[[+0.82,+4.23,+2.51,-3.43,+3.00],
[+0.55,-5.51,-0.86,+1.46,+1.57],
[-3.58,-1.74,-2.11,+3.81,+1.91],
[-0.69,+2.16,-3.90,+1.69,+0.15],
[+1.60,-2.07,+0.00,-1.36,+3.08]]
->
[+3.00,+1.46,-2.11,+2.16,+1.60]

[[-6.20,-2.41,+0.94],
[+0.52,+3.32,+6.72],
[-1.27,-3.86,-4.54],
[+1.20,-2.97,-3.80]]
->
[+0.94,+3.32,-1.27]

[[+1.66,-0.56,-1.86],
[+1.02,+0.61,+0.10],
[-2.32,+4.07,+5.27],
[-0.60,-0.73,+1.02]]
->
[-1.86,+0.61,-2.32]

[[-1.22,-2.64,-5.12],
[-5.11,-2.11,-2.22],
[+0.63,-2.94,-6.32]]
->
[-5.12,-2.11,+0.63]

[[-6.91,-2.80],
[-3.92,+1.84],
[-2.48,-3.18]]
->
[-2.80,-3.92]

[[-3.62,-1.78,+0.41,+6.93],
[+3.80,-0.56,-1.18,-2.04],
[+4.34,-2.07,+4.13,+6.68],
[+3.39,-0.54,+4.92,+5.72],
[-5.31,-2.03,+0.59,+0.17]]
->
[+6.93,-1.18,-2.07,+3.39]

[[-0.17,-0.75],
[-6.26,+4.72],
[-5.29,-3.13],
[-6.53,+4.13]]
->
[-0.75,-6.26]

[[+1.47,-6.43],
[+2.46,-6.19]]
->
[-6.43,+2.46]
